In the data rows, the value 128 means zero.
Each row has a hidden score. How much does it go up from the first row of each pair to the second? 20 means little or no change, 40 a big rise and 0 a big fall. The score is a weighted sum of the row's numbers plus the product of two more (or one squared), each taken from its middle value.
[146. 138. 188. 101. 175. 154. 144. 180. 121. 113. 76. 144. 103. 201.
 95. 51. 127. 108.]
[202. 216. 137. 137. 108. 232. 14. 84. 163. 124. 129. 138. 231. 124.
 149. 159. 164. 115.] ~ 17
[171. 131. 135. 140. 78. 188. 111. 85. 101. 210. 94. 55. 86. 149.
 110. 83. 162. 121.]
[53. 119. 62. 115. 121. 115. 104. 111. 136. 106. 129. 108. 125. 139.
 177. 81. 98. 130.] ~ 27
[67. 83. 141. 130. 165. 145. 190. 68. 99. 116. 216. 155. 134. 128.
 132. 143. 42. 110.]
[127. 155. 201. 76. 184. 135. 220. 142. 115. 149. 159. 74. 111. 147.
 186. 99. 192. 144.] ~ 16
[103. 52. 147. 53. 48. 42. 187. 209. 38. 83. 128. 159. 67. 0.
 60. 166. 246. 38.]
[121. 101. 229. 137. 171. 103. 113. 84. 123. 129. 129. 92. 178. 133.
 166. 87. 169. 139.] ~ 25
[132. 238. 124. 161. 127. 169. 102. 138. 145. 100. 104. 163. 161. 85.
 145. 158. 144. 193.]
[142. 112. 133. 137. 110. 142. 113. 166. 109. 154. 174. 94. 125. 116.
 57. 117. 90. 98.] ~ 23
[157. 127. 116. 113. 86. 182. 59. 103. 124. 216. 105. 39. 144. 107.
 76. 80. 151. 155.]
[162. 120. 186. 111. 139. 99. 88. 176. 134. 98. 146. 162. 210. 110.
 161. 128. 167. 133.] ~ 18
[39. 200. 85. 125. 139. 184. 121. 112. 178. 75. 130. 152. 155. 132.
 146. 123. 112. 132.]
[149. 224. 128. 85. 156. 102. 207. 123. 78. 66. 84. 133. 142. 94.
 216. 149. 84. 117.] ~ 34
[159. 112. 110. 168. 121. 134. 112. 139. 180. 191. 135. 117. 79. 136.
 53. 111. 80. 124.]
[109. 156. 89. 197. 131. 93. 195. 150. 141. 75. 94. 134. 70. 177.
 108. 116. 128. 188.] ~ 27
[131. 121. 108. 150. 88. 169. 127. 80. 111. 202. 144. 84. 114. 126.
 119. 165. 95. 147.]
[45. 156. 197. 138. 119. 151. 136. 124. 131. 122. 106. 85. 105. 139.
 134. 100. 198. 157.] ~ 17
[120. 172. 44. 135. 139. 120. 128. 85. 120. 80. 81. 189. 160. 157.
 149. 180. 52. 82.]
[196. 113. 140. 102. 100. 141. 81. 91. 93. 110. 135. 160. 188. 122.
 92. 151. 129. 94.] ~ 27
[146. 100. 153. 116. 138. 124. 132. 109. 153. 158. 151. 87. 111. 194.
 109. 66. 78. 102.]
[145. 128. 120. 93. 130. 128. 141. 157. 141. 148. 197. 145. 99. 90.
 74. 145. 193. 68.] ~ 23
[43. 98. 162. 134. 149. 127. 201. 180. 126. 104. 167. 134. 101. 109.
 71. 143. 92. 106.]
[93. 81. 145. 83. 113. 108. 125. 99. 109. 107. 164. 115. 207. 73.
 142. 127. 139. 90.] ~ 18
[122. 41. 118. 0. 130. 67. 159. 127. 82. 167. 157. 168. 96. 102.
 22. 96. 136. 90.]
[76. 123. 110. 162. 163. 111. 175. 83. 136. 89. 204. 131. 105. 122.
 151. 128. 98. 193.] ~ 10
[150. 169. 144. 63. 142. 116. 141. 112. 121. 147. 123. 117. 116. 117.
 78. 33. 70. 148.]
[114. 141. 155. 96. 140. 182. 122. 139. 96. 137. 99. 129. 123. 127.
 134. 122. 122. 49.] ~ 12
[133. 112. 109. 94. 137. 107. 211. 141. 78. 174. 108. 95. 34. 107.
 154. 152. 112. 112.]
[128. 146. 195. 148. 95. 193. 107. 104. 115. 121. 59. 88. 172. 144.
 172. 166. 120. 104.] ~ 19
[197. 85. 150. 148. 53. 175. 62. 98. 82. 158. 172. 98. 201. 120.
 151. 149. 161. 22.]
[137. 127. 103. 119. 112. 169. 97. 112. 92. 161. 130. 81. 150. 109.
 141. 92. 127. 117.] ~ 20
[86. 107. 167. 153. 175. 143. 121. 128. 133. 124. 135. 118. 142. 164.
 151. 174. 178. 187.]
[85. 165. 111. 69. 131. 89. 105. 182. 164. 17. 117. 129. 133. 63.
 110. 124. 162. 166.] ~ 19
[167. 114. 162. 139. 139. 108. 146. 203. 133. 104. 106. 200. 81. 124.
 53. 176. 138. 102.]
[149. 230. 135. 59. 120. 108. 124. 124. 129. 88. 64. 176. 155. 72.
 99. 87. 127. 134.] ~ 5
[146. 104. 169. 121. 172. 94. 178. 158. 180. 160. 112. 111. 84. 191.
 141. 107. 148. 150.]
[69. 112. 133. 169. 128. 175. 137. 166. 161. 126. 111. 113. 73. 178.
 117. 163. 159. 120.] ~ 15
[132. 122. 192. 109. 140. 99. 205. 162. 145. 78. 121. 105. 97. 151.
 150. 96. 165. 146.]
[91. 115. 110. 151. 130. 117. 160. 140. 146. 119. 92. 126. 77. 192.
 87. 110. 145. 187.] ~ 19
[59. 104. 80. 118. 129. 83. 168. 77. 100. 81. 77. 174. 125. 139.
 135. 181. 94. 126.]
[98. 106. 138. 141. 80. 153. 62. 142. 109. 124. 37. 113. 124. 124.
 143. 157. 92. 95.] ~ 20
[178. 158. 150. 70. 224. 133. 178. 117. 97. 175. 168. 116. 123. 218.
 190. 114. 172. 124.]
[48. 99. 83. 255. 135. 187. 146. 75. 147. 168. 255. 90. 116. 105.
 178. 229. 98. 172.] ~ 23
[94. 82. 114. 110. 73. 99. 185. 116. 103. 123. 122. 116. 118. 29.
 179. 136. 109. 140.]
[130. 184. 139. 208. 126. 113. 55. 124. 184. 43. 65. 163. 224. 195.
 142. 111. 150. 181.] ~ 19
[165. 165. 152. 193. 159. 127. 145. 52. 152. 123. 150. 82. 141. 116.
 160. 130. 88. 226.]
[100. 156. 157. 125. 128. 148. 171. 120. 155. 77. 166. 119. 102. 150.
 138. 120. 150. 153.] ~ 13
[103. 135. 116. 180. 212. 158. 188. 78. 198. 125. 164. 168. 120. 195.
 128. 167. 45. 143.]
[155. 188. 134. 177. 124. 182. 125. 123. 176. 100. 116. 147. 126. 194.
 125. 121. 211. 155.] ~ 16
[132. 115. 107. 100. 106. 113. 121. 120. 92. 186. 130. 80. 116. 97.
 68. 85. 105. 93.]
[59. 103. 138. 133. 114. 113. 172. 133. 213. 94. 103. 151. 123. 148.
 117. 136. 143. 168.] ~ 12
[176. 96. 67. 97. 93. 74. 127. 103. 71. 150. 56. 161. 77. 93.
 100. 125. 178. 99.]
[136. 125. 134. 125. 116. 81. 53. 175. 139. 96. 173. 160. 199. 82.
 163. 134. 177. 113.] ~ 25
[145. 144. 167. 78. 151. 116. 108. 116. 141. 230. 166. 85. 118. 162.
 108. 1. 53. 141.]
[161. 124. 161. 100. 122. 125. 129. 116. 77. 82. 155. 154. 190. 142.
 152. 134. 80. 73.] ~ 15
[108. 123. 97. 141. 61. 161. 117. 105. 135. 150. 153. 93. 136. 131.
 105. 43. 149. 96.]
[46. 151. 84. 220. 95. 132. 89. 90. 147. 97. 112. 106. 76. 98.
 99. 124. 54. 255.] ~ 32
[92. 82. 100. 130. 181. 105. 166. 128. 133. 114. 137. 160. 86. 162.
 73. 167. 102. 151.]
[149. 79. 112. 131. 115. 87. 137. 140. 90. 158. 196. 101. 112. 101.
 81. 57. 137. 111.] ~ 21
[116. 57. 131. 66. 149. 84. 160. 198. 146. 119. 125. 164. 89. 185.
 48. 142. 203. 70.]
[87. 132. 53. 116. 98. 123. 145. 94. 121. 120. 122. 100. 81. 62.
 146. 154. 124. 155.] ~ 6
[96. 126. 80. 202. 87. 163. 99. 101. 123. 160. 113. 81. 133. 104.
 75. 56. 79. 138.]
[205. 146. 181. 124. 116. 120. 64. 120. 171. 126. 112. 104. 227. 84.
 185. 177. 178. 215.] ~ 8
[159. 188. 166. 104. 65. 147. 96. 99. 128. 83. 125. 145. 203. 60.
 174. 163. 178. 168.]
[95. 140. 113. 75. 137. 123. 113. 104. 142. 133. 132. 99. 137. 101.
 122. 56. 113. 142.] ~ 25
[148. 112. 174. 46. 103. 85. 159. 177. 110. 155. 121. 112. 130. 111.
 50. 64. 86. 97.]
[158. 219. 109. 135. 131. 233. 76. 122. 189. 196. 98. 73. 158. 137.
 111. 112. 165. 166.] ~ 17
[158. 87. 155. 125. 79. 137. 138. 118. 111. 168. 152. 95. 122. 143.
 99. 68. 108. 89.]
[159. 97. 166. 227. 177. 168. 94. 100. 122. 146. 131. 96. 138. 211.
 209. 135. 153. 116.] ~ 20
[160. 171. 107. 109. 151. 111. 139. 141. 113. 123. 116. 130. 161. 83.
 163. 159. 80. 99.]
[128. 122. 122. 80. 184. 122. 199. 132. 92. 191. 163. 90. 127. 130.
 112. 111. 87. 122.] ~ 26
[150. 91. 145. 167. 136. 112. 136. 157. 176. 157. 128. 113. 106. 192.
 83. 69. 91. 97.]
[117. 83. 101. 104. 146. 106. 116. 126. 108. 136. 66. 143. 111. 176.
 148. 96. 112. 80.] ~ 11
[69. 79. 114. 116. 136. 76. 205. 107. 93. 76. 171. 130. 127. 75.
 110. 136. 76. 149.]
[177. 141. 126. 179. 145. 203. 88. 109. 161. 193. 188. 92. 148. 184.
 117. 99. 96. 138.] ~ 18
[65. 105. 83. 69. 135. 66. 127. 80. 127. 114. 109. 126. 106. 62.
 132. 101. 117. 172.]
[187. 97. 162. 142. 128. 140. 125. 213. 126. 115. 125. 186. 68. 132.
 117. 145. 159. 70.] ~ 31
[140. 155. 93. 76. 230. 156. 148. 106. 100. 231. 178. 73. 85. 106.
 112. 161. 114. 137.]
[141. 159. 102. 149. 154. 167. 86. 172. 141. 247. 121. 31. 108. 110.
 74. 93. 121. 192.] ~ 16
[58. 173. 100. 185. 82. 129. 159. 115. 149. 85. 107. 131. 96. 99.
 89. 124. 146. 187.]
[22. 103. 94. 107. 109. 152. 170. 95. 130. 124. 185. 149. 164. 88.
 89. 147. 95. 117.] ~ 12
[110. 99. 141. 189. 99. 171. 92. 146. 106. 128. 135. 87. 141. 135.
 78. 99. 117. 86.]
[68. 138. 215. 99. 103. 143. 187. 104. 142. 48. 119. 118. 178. 117.
 151. 121. 136. 118.] ~ 18
[161. 128. 146. 115. 106. 129. 153. 91. 121. 138. 172. 121. 127. 147.
 117. 79. 105. 128.]
[112. 31. 176. 155. 128. 70. 200. 208. 89. 95. 190. 140. 161. 93.
 139. 184. 180. 168.] ~ 17
[136. 149. 72. 150. 164. 99. 137. 95. 95. 135. 105. 157. 91. 112.
 136. 143. 120. 160.]
[159. 120. 169. 144. 90. 85. 136. 84. 77. 174. 136. 49. 129. 65.
 144. 87. 137. 182.] ~ 27
[78. 161. 141. 116. 106. 151. 170. 143. 113. 74. 107. 146. 128. 97.
 124. 143. 205. 196.]
[119. 89. 117. 102. 67. 108. 168. 134. 153. 113. 117. 162. 65. 126.
 126. 121. 193. 138.] ~ 7
[66. 37. 115. 101. 95. 114. 195. 79. 118. 109. 161. 188. 91. 173.
 115. 151. 65. 86.]
[226. 157. 169. 55. 134. 162. 142. 44. 69. 177. 133. 101. 171. 106.
 148. 143. 119. 74.] ~ 23
[76. 124. 153. 145. 125. 116. 186. 104. 119. 94. 169. 202. 123. 167.
 157. 135. 96. 134.]
[183. 103. 108. 44. 188. 120. 185. 139. 59. 216. 175. 104. 88. 48.
 136. 157. 77. 92.] ~ 28
[148. 147. 110. 97. 191. 139. 157. 174. 95. 202. 154. 98. 85. 122.
 96. 150. 142. 99.]
[125. 133. 144. 143. 149. 127. 119. 148. 103. 154. 146. 58. 137. 93.
 136. 66. 30. 129.] ~ 28
[130. 187. 150. 137. 104. 185. 106. 85. 120. 146. 151. 121. 143. 106.
 112. 162. 87. 136.]
[148. 136. 122. 207. 151. 141. 160. 90. 136. 126. 143. 126. 117. 171.
 168. 157. 136. 174.] ~ 21
[120. 135. 125. 102. 145. 157. 100. 133. 97. 153. 38. 150. 145. 152.
 164. 133. 124. 95.]
[87. 78. 65. 165. 97. 90. 69. 112. 116. 119. 97. 139. 122. 116.
 120. 122. 128. 136.] ~ 25
[117. 132. 87. 94. 122. 81. 146. 86. 76. 117. 53. 171. 113. 114.
 139. 110. 132. 125.]
[161. 156. 192. 185. 3. 162. 43. 98. 195. 15. 121. 140. 190. 147.
 164. 123. 168. 152.] ~ 24
[115. 92. 133. 218. 79. 124. 61. 156. 210. 115. 68. 134. 95. 203.
 91. 58. 132. 178.]
[120. 155. 113. 102. 98. 114. 122. 137. 125. 136. 131. 136. 139. 97.
 133. 180. 162. 119.] ~ 16
[164. 132. 117. 151. 148. 99. 62. 151. 147. 105. 147. 143. 179. 133.
 143. 134. 107. 136.]
[63. 98. 57. 122. 149. 126. 121. 136. 125. 149. 154. 119. 134. 132.
 133. 123. 173. 140.] ~ 17
[62. 108. 107. 99. 154. 96. 70. 194. 149. 157. 147. 118. 164. 103.
 151. 158. 117. 167.]
[121. 119. 102. 123. 182. 85. 60. 149. 189. 112. 97. 141. 183. 159.
 182. 142. 122. 130.] ~ 18
[122. 101. 115. 125. 142. 121. 148. 86. 96. 98. 104. 97. 189. 136.
 158. 147. 27. 87.]
[151. 134. 78. 178. 111. 163. 29. 126. 114. 109. 153. 179. 165. 131.
 194. 211. 149. 72.] ~ 10
[139. 100. 151. 132. 103. 93. 80. 178. 130. 99. 155. 142. 190. 69.
 132. 145. 141. 132.]
[119. 107. 138. 159. 133. 121. 128. 80. 75. 143. 175. 90. 150. 87.
 127. 120. 152. 182.] ~ 26
[136. 185. 200. 151. 139. 142. 133. 137. 149. 77. 198. 180. 230. 111.
 185. 178. 47. 143.]
[102. 151. 120. 119. 126. 149. 150. 135. 129. 114. 128. 151. 98. 79.
 92. 164. 171. 114.] ~ 14
[109. 101. 115. 129. 134. 143. 154. 147. 142. 173. 169. 97. 121. 92.
 74. 148. 96. 138.]
[100. 156. 136. 157. 173. 115. 154. 138. 138. 149. 116. 57. 115. 145.
 140. 72. 112. 247.] ~ 37
[213. 201. 115. 134. 162. 145. 102. 81. 140. 151. 88. 136. 140. 172.
 157. 106. 44. 131.]
[99. 71. 128. 113. 130. 83. 174. 153. 163. 116. 134. 143. 79. 158.
 125. 113. 194. 130.] ~ 17
[148. 164. 99. 154. 165. 171. 134. 97. 125. 189. 121. 117. 106. 156.
 146. 134. 84. 161.]
[129. 44. 134. 186. 15. 113. 72. 112. 105. 113. 177. 131. 151. 84.
 34. 145. 112. 93.] ~ 30
[162. 170. 146. 115. 117. 132. 62. 98. 178. 124. 90. 113. 178. 122.
 185. 149. 161. 211.]
[60. 75. 124. 141. 134. 121. 148. 104. 115. 92. 193. 153. 152. 140.
 150. 142. 58. 85.] ~ 25
[164. 114. 77. 126. 119. 106. 52. 143. 73. 163. 48. 65. 158. 148.
 185. 57. 177. 98.]
[104. 124. 116. 156. 180. 130. 147. 126. 172. 165. 105. 127. 71. 176.
 140. 131. 106. 135.] ~ 18
[105. 128. 129. 104. 134. 128. 130. 117. 151. 134. 139. 131. 134. 136.
 94. 95. 174. 111.]
[150. 123. 125. 162. 159. 101. 194. 117. 68. 146. 126. 107. 116. 98.
 124. 136. 159. 134.] ~ 22
[132. 134. 122. 156. 181. 162. 145. 148. 119. 151. 115. 142. 154. 142.
 119. 110. 99. 130.]
[123. 217. 130. 188. 78. 238. 119. 121. 154. 169. 146. 101. 146. 97.
 78. 155. 163. 94.] ~ 15
[91. 156. 128. 196. 155. 154. 159. 70. 184. 122. 175. 79. 140. 143.
 113. 44. 119. 182.]
[119. 149. 125. 142. 113. 198. 131. 47. 144. 159. 154. 100. 118. 203.
 133. 87. 96. 84.] ~ 7
[153. 113. 137. 157. 95. 108. 132. 64. 97. 144. 134. 129. 124. 106.
 111. 136. 170. 204.]
[88. 172. 99. 145. 166. 184. 70. 83. 155. 133. 87. 94. 187. 159.
 215. 106. 114. 183.] ~ 30
[130. 99. 104. 144. 138. 60. 112. 173. 143. 100. 62. 129. 148. 162.
 139. 103. 74. 104.]
[113. 126. 95. 116. 148. 145. 97. 84. 101. 126. 87. 114. 144. 165.
 218. 103. 110. 93.] ~ 23
[210. 163. 162. 184. 93. 188. 83. 66. 105. 121. 139. 106. 188. 159.
 187. 152. 103. 119.]
[123. 133. 106. 125. 171. 49. 165. 171. 143. 82. 92. 150. 161. 148.
 147. 171. 78. 135.] ~ 13
[57. 119. 158. 125. 159. 84. 135. 179. 84. 197. 103. 88. 172. 66.
 195. 124. 137. 162.]
[143. 163. 143. 60. 116. 101. 171. 162. 136. 132. 87. 155. 135. 186.
 99. 18. 190. 65.] ~ 17
[128. 144. 112. 62. 119. 164. 88. 137. 161. 114. 141. 167. 107. 165.
 73. 147. 174. 122.]
[113. 96. 88. 42. 158. 82. 135. 157. 84. 149. 76. 118. 111. 82.
 118. 164. 88. 42.] ~ 14
[75. 106. 99. 134. 64. 134. 118. 125. 123. 129. 130. 106. 134. 57.
 127. 85. 155. 136.]
[125. 46. 115. 136. 102. 86. 164. 183. 150. 162. 140. 146. 66. 166.
 63. 95. 134. 84.] ~ 23
[249. 172. 146. 142. 132. 102. 66. 187. 72. 160. 49. 89. 186. 164.
 121. 113. 209. 158.]
[98. 144. 159. 78. 95. 86. 129. 144. 100. 85. 150. 144. 160. 39.
 187. 75. 145. 140.] ~ 24
[143. 151. 223. 46. 82. 64. 87. 118. 129. 79. 142. 116. 179. 101.
 162. 34. 177. 139.]
[97. 128. 167. 91. 41. 102. 150. 109. 107. 81. 137. 123. 156. 36.
 206. 149. 118. 137.] ~ 19
[96. 106. 105. 138. 134. 114. 149. 121. 108. 108. 60. 129. 149. 140.
 154. 187. 85. 73.]
[113. 206. 134. 164. 172. 179. 154. 160. 180. 148. 104. 118. 106. 139.
 78. 98. 91. 136.] ~ 27
[169. 19. 146. 55. 45. 84. 128. 180. 130. 198. 128. 106. 92. 93.
 96. 107. 188. 81.]
[153. 97. 129. 147. 122. 93. 115. 96. 101. 143. 142. 92. 135. 108.
 106. 112. 170. 186.] ~ 9
[78. 118. 136. 138. 128. 145. 181. 61. 122. 134. 185. 121. 118. 132.
 118. 131. 92. 139.]
[50. 101. 155. 208. 11. 113. 116. 128. 143. 56. 75. 134. 135. 145.
 91. 81. 201. 151.] ~ 14
[155. 99. 159. 56. 115. 112. 130. 96. 107. 176. 152. 94. 138. 149.
 74. 21. 114. 95.]
[94. 75. 103. 182. 80. 116. 76. 92. 132. 101. 98. 111. 150. 148.
 151. 79. 131. 128.] ~ 13
[142. 142. 127. 73. 170. 56. 76. 168. 181. 134. 93. 165. 171. 126.
 168. 145. 159. 201.]
[174. 163. 166. 146. 123. 125. 181. 114. 151. 116. 126. 128. 87. 173.
 126. 80. 175. 155.] ~ 24
[163. 118. 135. 104. 128. 114. 116. 116. 105. 98. 87. 131. 166. 154.
 123. 112. 55. 55.]
[138. 92. 57. 200. 138. 170. 106. 142. 136. 169. 184. 125. 105. 113.
 114. 228. 109. 108.] ~ 24
[111. 109. 102. 131. 116. 138. 85. 111. 102. 112. 132. 115. 169. 127.
 180. 109. 107. 93.]
[112. 125. 112. 101. 160. 101. 124. 151. 129. 114. 86. 91. 201. 108.
 180. 120. 99. 143.] ~ 24
[140. 101. 138. 68. 148. 122. 106. 168. 97. 169. 43. 113. 126. 159.
 140. 138. 130. 62.]
[115. 108. 132. 152. 118. 144. 116. 126. 183. 172. 119. 97. 111. 134.
 87. 110. 128. 179.] ~ 23
[104. 112. 95. 120. 139. 126. 127. 117. 86. 131. 110. 106. 120. 98.
 135. 122. 109. 82.]
[109. 186. 138. 92. 161. 174. 168. 145. 122. 123. 119. 154. 82. 143.
 111. 189. 171. 98.] ~ 17
[125. 149. 112. 176. 163. 140. 138. 119. 136. 149. 181. 118. 118. 143.
 120. 84. 123. 162.]
[72. 90. 115. 98. 127. 75. 179. 100. 182. 42. 152. 235. 79. 168.
 171. 152. 118. 78.] ~ 11
[90. 137. 135. 143. 99. 133. 99. 127. 141. 54. 106. 145. 151. 101.
 162. 139. 158. 165.]
[124. 116. 116. 113. 139. 89. 105. 146. 137. 96. 22. 95. 150. 219.
 155. 74. 63. 119.] ~ 23
[127. 100. 138. 139. 164. 86. 125. 149. 109. 166. 152. 77. 152. 118.
 93. 108. 116. 163.]
[110. 131. 181. 128. 126. 91. 173. 166. 175. 113. 90. 99. 100. 186.
 139. 64. 150. 177.] ~ 14
[165. 85. 159. 114. 145. 86. 175. 151. 153. 145. 100. 146. 66. 193.
 125. 85. 130. 106.]
[167. 139. 104. 158. 157. 101. 169. 177. 129. 96. 94. 161. 60. 132.
 102. 170. 118. 130.] ~ 15
[153. 107. 116. 71. 105. 74. 116. 56. 142. 102. 136. 160. 125. 142.
 122. 91. 162. 141.]
[129. 83. 163. 149. 149. 116. 129. 126. 103. 120. 131. 93. 143. 162.
 173. 90. 145. 188.] ~ 25
[107. 146. 105. 67. 135. 119. 155. 82. 116. 170. 123. 115. 99. 123.
 77. 80. 56. 156.]
[108. 95. 97. 160. 144. 75. 76. 161. 166. 92. 72. 153. 167. 220.
 157. 96. 94. 134.] ~ 12
[153. 170. 144. 161. 126. 140. 194. 39. 120. 129. 201. 134. 137. 164.
 166. 101. 84. 138.]
[139. 105. 81. 126. 82. 98. 116. 47. 86. 115. 96. 130. 110. 88.
 150. 125. 148. 163.] ~ 10
[145. 115. 162. 96. 228. 127. 137. 182. 112. 140. 109. 179. 103. 143.
 173. 149. 104. 154.]
[32. 51. 93. 101. 129. 33. 125. 129. 50. 185. 110. 120. 102. 1.
 153. 133. 180. 184.] ~ 12
[146. 92. 156. 169. 143. 110. 114. 172. 103. 134. 88. 134. 114. 158.
 132. 84. 109. 89.]
[100. 200. 135. 156. 81. 162. 189. 94. 117. 61. 103. 169. 38. 120.
 156. 157. 144. 120.] ~ 20
[122. 140. 140. 107. 181. 138. 180. 186. 108. 156. 174. 118. 98. 117.
 90. 151. 144. 101.]
[136. 95. 141. 182. 117. 84. 105. 121. 126. 157. 155. 94. 154. 122.
 93. 71. 127. 187.] ~ 22
[92. 118. 155. 140. 102. 184. 112. 125. 132. 112. 79. 109. 125. 193.
 156. 132. 239. 125.]
[106. 120. 159. 196. 196. 163. 135. 66. 146. 111. 156. 86. 163. 145.
 171. 124. 79. 193.] ~ 36
[65. 122. 51. 126. 114. 136. 124. 122. 108. 146. 147. 106. 135. 78.
 137. 122. 162. 131.]
[120. 147. 127. 147. 189. 156. 109. 78. 52. 197. 108. 86. 150. 82.
 131. 103. 113. 209.] ~ 26
[190. 154. 213. 78. 154. 135. 160. 134. 140. 102. 134. 113. 129. 121.
 213. 169. 104. 156.]
[163. 127. 182. 75. 150. 97. 90. 179. 133. 103. 151. 148. 192. 117.
 194. 155. 147. 132.] ~ 20
[99. 76. 130. 132. 67. 119. 39. 128. 102. 95. 130. 149. 188. 141.
 97. 140. 178. 145.]
[128. 66. 78. 196. 153. 139. 157. 166. 178. 146. 130. 168. 36. 174.
 125. 213. 186. 120.] ~ 23
[114. 94. 24. 207. 130. 152. 153. 158. 96. 164. 146. 145. 60. 107.
 98. 243. 109. 96.]
[73. 150. 42. 224. 108. 219. 113. 177. 136. 176. 186. 148. 127. 90.
 105. 236. 205. 85.] ~ 15
[140. 112. 141. 173. 87. 158. 106. 156. 156. 190. 151. 98. 140. 124.
 70. 93. 79. 163.]
[149. 58. 136. 105. 140. 133. 117. 182. 137. 199. 186. 128. 99. 140.
 88. 116. 122. 93.] ~ 36
[176. 116. 81. 126. 134. 107. 132. 151. 134. 164. 143. 167. 72. 84.
 115. 194. 99. 104.]
[166. 114. 110. 89. 124. 117. 82. 182. 172. 167. 128. 131. 125. 144.
 146. 141. 135. 108.] ~ 18
[120. 120. 85. 74. 196. 135. 123. 125. 48. 162. 136. 128. 93. 83.
 131. 178. 146. 0.]
[83. 98. 144. 147. 148. 121. 163. 142. 138. 150. 213. 85. 153. 135.
 112. 109. 103. 185.] ~ 21
[127. 172. 150. 95. 96. 176. 165. 58. 64. 147. 145. 99. 140. 123.
 141. 171. 122. 150.]
[152. 141. 140. 150. 110. 167. 117. 161. 136. 151. 142. 105. 135. 134.
 35. 117. 96. 127.] ~ 18
[121. 111. 81. 165. 100. 118. 133. 122. 139. 124. 118. 142. 47. 111.
 72. 170. 95. 182.]
[115. 156. 74. 147. 160. 126. 137. 161. 151. 136. 76. 120. 35. 169.
 109. 94. 148. 140.] ~ 16
[66. 120. 176. 105. 129. 123. 167. 135. 151. 86. 98. 122. 126. 186.
 143. 92. 219. 146.]
[175. 130. 130. 31. 182. 136. 107. 124. 69. 147. 161. 180. 161. 104.
 168. 150. 152. 42.] ~ 30
[112. 99. 122. 140. 146. 125. 185. 102. 117. 128. 143. 118. 113. 149.
 74. 173. 79. 110.]
[169. 74. 117. 138. 63. 175. 116. 96. 164. 165. 172. 90. 139. 154.
 129. 153. 108. 57.] ~ 21
[164. 177. 197. 20. 204. 161. 224. 191. 127. 179. 174. 73. 97. 80.
 137. 171. 132. 80.]
[161. 102. 166. 102. 120. 109. 62. 165. 165. 88. 113. 153. 211. 129.
 176. 141. 174. 117.] ~ 14
[144. 148. 110. 58. 192. 128. 185. 106. 127. 188. 113. 89. 65. 143.
 123. 151. 93. 80.]
[107. 145. 102. 170. 132. 165. 161. 142. 121. 176. 165. 83. 106. 79.
 101. 156. 75. 217.] ~ 31
[93. 120. 142. 149. 148. 138. 163. 98. 133. 112. 167. 165. 136. 115.
 108. 146. 104. 106.]
[64. 194. 105. 174. 176. 241. 157. 154. 163. 134. 131. 112. 62. 144.
 113. 169. 154. 167.] ~ 22
[113. 141. 92. 173. 60. 158. 52. 130. 141. 82. 115. 189. 163. 100.
 89. 148. 193. 120.]
[139. 186. 98. 136. 199. 85. 129. 122. 145. 69. 97. 161. 202. 148.
 125. 161. 144. 157.] ~ 26
[173. 184. 166. 129. 117. 155. 117. 158. 116. 104. 140. 151. 156. 100.
 111. 191. 123. 158.]
[119. 149. 178. 102. 124. 118. 56. 83. 158. 66. 142. 94. 198. 126.
 127. 98. 192. 121.] ~ 24
[125. 122. 145. 174. 134. 136. 151. 122. 215. 102. 79. 103. 84. 235.
 194. 101. 158. 188.]
[136. 87. 99. 151. 138. 110. 142. 163. 135. 198. 161. 101. 94. 114.
 84. 110. 53. 122.] ~ 25
[198. 142. 136. 107. 48. 148. 135. 95. 95. 120. 177. 149. 138. 69.
 107. 170. 92. 77.]
[159. 156. 169. 126. 187. 203. 158. 87. 184. 134. 148. 166. 186. 218.
 144. 92. 144. 123.] ~ 18
[82. 78. 140. 142. 176. 128. 175. 127. 158. 92. 128. 176. 88. 209.
 111. 148. 41. 98.]
[96. 70. 90. 84. 166. 59. 107. 147. 117. 119. 78. 138. 151. 149.
 130. 125. 128. 102.] ~ 13
